Here are some points:
[-17  14  -9 -13  49 -50 -25  -2  -7 -34  -9 -27 -16 -81  30 -35  24 -29
 -15  11  76 -53  41 -10]
[-35  11   5  -8  79  -6 -32 -29  12  56  30  27 -42  85  45  -1 -71  23
 -55  16  36 -12  14 -70]
[-42  20   7 -27   7 -21 -48 -19 -13  47  28  27 -34 111  -4  -9  47  -3
 -11  -8 -22  57 -27   7]
[  5   9  -2   0  -9   8  56   3  27 -37   9 -29  36 -49  50  63 -77   2
  61   0  23 -29  23   5]
[-21  -8  16 -10  -2  27 -48 -35  23 -32 -18   7 -63 -67 -20 -10  45  -8
  13  21  59 -34  23  19]
[ 16  -9   5   6 -53  -1   0  34 -25 -26   4 -42  22 -33 -30 -18  28 -21
  17   9 -75  20  -9  40]
[-16  10  -1   0  74 -28  -8  -4  10 -18  15   1   4 -70  24 -54   5 -37
 -50  -3  12   3  13 -50]
[-23  17   7  -3 -21 -24  48  23  -3  22   3 -57  46   2 -10  52 -40  22
  51 -12 -83  55 -48  44]
[ 28  -6   6  12 -34 -37   4  39 -13  74  32   3  12 127 -25  -4   5  -5
  17  -9 -65  50 -39  37]
[ 17 -28  27   5 -41 -38 -20  -2 -12 -39 -12 -12  10 -71 -16  49  19  31
  20 -45  60  -2 -46  17]
[-11  -2   5  -4   8 -32  14  -2 -20  35  19  25  -1  49   9  -5 -20  12
  -7  -8  14   2  -6 -20]
[  1  -2   1   1 -82  95 -30 -35  14  22  27  18 -14 127 -64  40  -9  15
  79 -33  38 -53  30 114]
[ 15 -10 -19   4  -4  33  -4   1  -7 -11 -24   1  -4 -29 -34 -15  29  -5
  -8  23 -41   8   7  17]
[-24   5   5  -2  25  36 -34 -16  -6 -16  -5   6 -14 -49  14  11 -21  18
 -12   3 -39  42 -24 -23]
[  6  15   7   9 -47  37  40  -1  13 -17  -1 -12  30 -15 -34 -26  12   3
  -7  -1  18 -47  10  55]
[-23  30   9  -4 -13 -57  18  31 -31 -33 -14 -31  -8 -24 -27 -47   8  13
 -50  -9  -5 -13  15  -7]
[ 53 -23   4  19  39 -35  45  81 -33   8 -31 -34  58 -54  44 -29   3 -50
 -55   9  24 -29   8 -33]
[ 13  19 -16   4  10  26  13  19  -7   7 -16 -13  57  -7  15  35 -23 -21
   9 -31  16 -10  -3   6]
[-10   2  -8  -2 -57  -4  13  19  -8  -4   5  -9  -8  21 -31  64 -20  61
  39   4 -51  47 -21  33]
Then 16 other points, each followed by its number:
[-17  21  15 -11  62 -44  25  57 -18  84  10  48  -1 127  45 -22 -89  13
 -35   8  78 -73  54 -15] 0
[-17  18  -3   3 -85  -7  -1 -11   9  -9 -13   1   2  22 -32  31 -17  56
  31  -4 -52  36 -25  28] 1
[-35   2  -2  -1  -7  24 -21 -40  32 -21   6   2  -6 -42 -21 -20  63 -25
   2 -31  72 -21  18  -3] 2
[  18  -28   12   -1   88   47  -16 -107   20    8   -3    0   -1  -72
   73   17  -48  -31    1  -17  108  -29    3  -73] 3
[-14  21  -7  -6  12 -53  -8   6 -16 -11   0   0 -18 -16  -8 -31  37 -17
   4  26  -4  -8  27 -11] 4
[-18  -8  13  -7  31 -31   7   3  -7 -20   4   1 -22 -46  -3  -2 -15  25
 -30  -1  42 -40  21   6] 5
[  5 -10 -13  -8  27  -5 -37 -32  14 -26   0   4 -28 -43  15  -3   9   0
 -12 -19  56   6 -10 -23] 6
[-25  -6   0  -3   2   7 -43 -32  -1 -60 -12 -10 -13 -78  -4  53 -36  74
  -3  -1  -1  30 -37   5] 7
[ -28   20    7  -17   72  -26  -41  -12   -1   84   26   47  -21   90
   76  -12   11  -38  -28   -8   35  -18    1 -101] 8
[ -4  -6   7   8  69  25   4  -4   5  16 -10  23  18 -34  53 -47   8 -73
 -52  14  36 -42  41 -44] 9
[  4 -37  16   1 -89  -9  45  62 -20  31  15   8  11 127 -82   0  54   0
  57   2 -62  11 -17 112] 10
[ -9  13  -8  -9  53 -44 -13  -4  -8 -26  -8 -14 -14 -69  21 -21  -4  -7
 -18  12  45 -37  33 -14] 11
[ -9 -13   6 -18  52 -16 -34   3  -7  -8 -19   1  -9 -35  53   0 -47 -14
   6  12   8  -5  20 -50] 12
[-22  19   1 -11  38 -30 -18   8   3 -31 -21   0 -40 -59  14  -1  -3  31
 -12  30  -4  18  19 -56] 13
[-34  21  -3  -3 -28  -4  13  25 -12   3   5  11  -7  32  -4  45 -19   0
  34   3  10 -20   8  22] 14
[ 31  -6  -5  10 -82 -29  34  14 -28 -15   1 -42  29 -52 -63  14 -51  68
  -5   3  28 -64  38  74] 15
Which of these numbered points is nearest to each point below, looking only along the 4 directions in which the first points spread most? Its number follows each.
[-27  20   3  -3 -33  42  35  11   8 -16  -1 -40  18  11 -23  17  17  -4
  17  -6 -73  26 -21  58] > 1
[127 -81 -16  44 -46  38  27   8 -12 -28   5 -38  21  -6 -45  -1  64 -25
   7  -6  38 -75  48 101] > 15
[ 93 -48   9  18   7 -59  38  39 -29   2 -21  -6  12 -10  -1 -21 -50   9
 -52 -16  77 -63  25  12] > 5
[-31 -11   4 -24  75 -61 -26   5   9  45   9  32 -34  99  50 -31  -6 -41
 -47  -1  -4  63 -21 -84] > 8
[-49   3  10  -5  54  -9  -8 -44  27  39  47  47 -43  76  48 -40   5 -43
 -42 -18  71 -18  -8 -76] > 8
[ -2  17  -6   6  44  20  53  32 -18  10 -25   5  37 -33  67  18 -71  -8
  11  -5 -31  37 -23 -59] > 12
[ 19 -12  13  16  76  13  18  35 -14  25  -4  31  19 -26  51 -55   8 -87
 -59  17  44 -84  67 -21] > 9
[ 47 -22   3   0  57 -48  27   5  -7  -9 -22  26  -9 -26  43 -55  46 -76
 -51 -33  96 -41  25 -52] > 9
[-49  14   5  -7  51  27 -16 -62  31  45  16  52 -48  93  26 -24   9 -14
  -5  28   3  26   5 -44] > 8
[-20 -22  11 -10  46 -31 -29   5 -19 -43 -36  13 -22 -47  21 -14  16 -22
 -11   7  68 -37  16  -6] > 11
[-22   4  -2  -4  70  21 -40 -23  31  25  11  30 -24  30  37 -11  -1 -22
   4  17  19  11  -5 -43] > 12
[-13   9  -5   1  84 -56  -5  28   0  65  15  45  -5 101  81  -5 -72 -25
   6   0 101 -47  35 -48] > 0
[-21  19  -6  -8  60 -29 -33  -9  16  -7   6  11 -25 -31  45  19 -44  12
  15  20  53 -38  28 -34] > 12
[  36  -13    5   21  -41   68   52   55  -14   50   23   17   16  127
  -66   15   65  -15   29   30 -103  -22   22   80] > 10
[ -8 -35  26 -27  22  30 -27 -24  42 -35 -22  -9 -21 -53 -29 -19  67 -17
  12  35  65 -62   7  32] > 2
[ -6  22 -17  11 -97  22  16   8  15 -22 -36  -1  32 -15 -29  44 -45  84
  25  -6 -76  37 -26  16] > 1
[-16  -7   5 -10  33  11 -66 -56  20 -25  -9  10 -39 -48  15  -8  -7  17
 -17 -19  44  18 -13 -56] > 6
[  9  -6  -9   0  24  46 -18 -15   4  -3  -4  25  -9  10   2  -4  13 -15
 -28 -13  71 -46  16 -13] > 6
[ -3 -31  23 -15  -3  43 -24 -23  35 -34 -25  -7 -10 -40 -45 -18  50  -4
   8  31  38 -60  12  54] > 2
[-25  24   3   5 -85 -65  -1  13 -18 -23   7  -4 -28 -18 -48  26  43  31
  35  -7 -63  68 -49  33] > 1
[-39  12  11 -10 -26 -20   8   7  19 -44  -5  -5   1 -65  -9  39   5   1
  22 -18  -6  36 -17 -26] > 7
[ 15  -2 -17  -3  17  34 -34 -49  35  10   8  31 -18  45  11  39 -37  49
  17  12 -33  46 -26  -7] > 14
[  9  15  15   4  32  44  31 -38  23  28  -4 -26  21 -26  33 -44   8 -54
 -11  10  77 -93  46  -1] > 5
[ 29 -19  13  10 -69 -35  24  81 -18  -9  -5 -35  19 -36  -7  70 -57  51
  83   7 -19 -27  11  60] > 15
[-17   5   1  -1  75 -47  -6  18   5  34   1  33  -7  50  71  18 -82   4
  17   1  68 -25  26 -58] > 0
[-27   0   2  -8   4  -5 -64 -27   4   0  -3   6 -28 -10  -4   4  50  -8
  22   7  -4  21  -7  17] > 4
[  3  11  10   4  20  24  12 -22  19   9 -13 -12   4 -24  21 -25  14 -40
  -5   6  61 -70  27   3] > 6
[-16  19 -19  -5  53 -24 -34 -14 -15 -28 -16  16 -47 -50  15 -42  42 -33
 -17  32  38 -23  17 -25] > 6
[-36  21   8  -5 -22 -29 -17   4 -16  29  19  -5 -19  55  -4  13  19 -16
  20  -8  32 -29  28  10] > 14
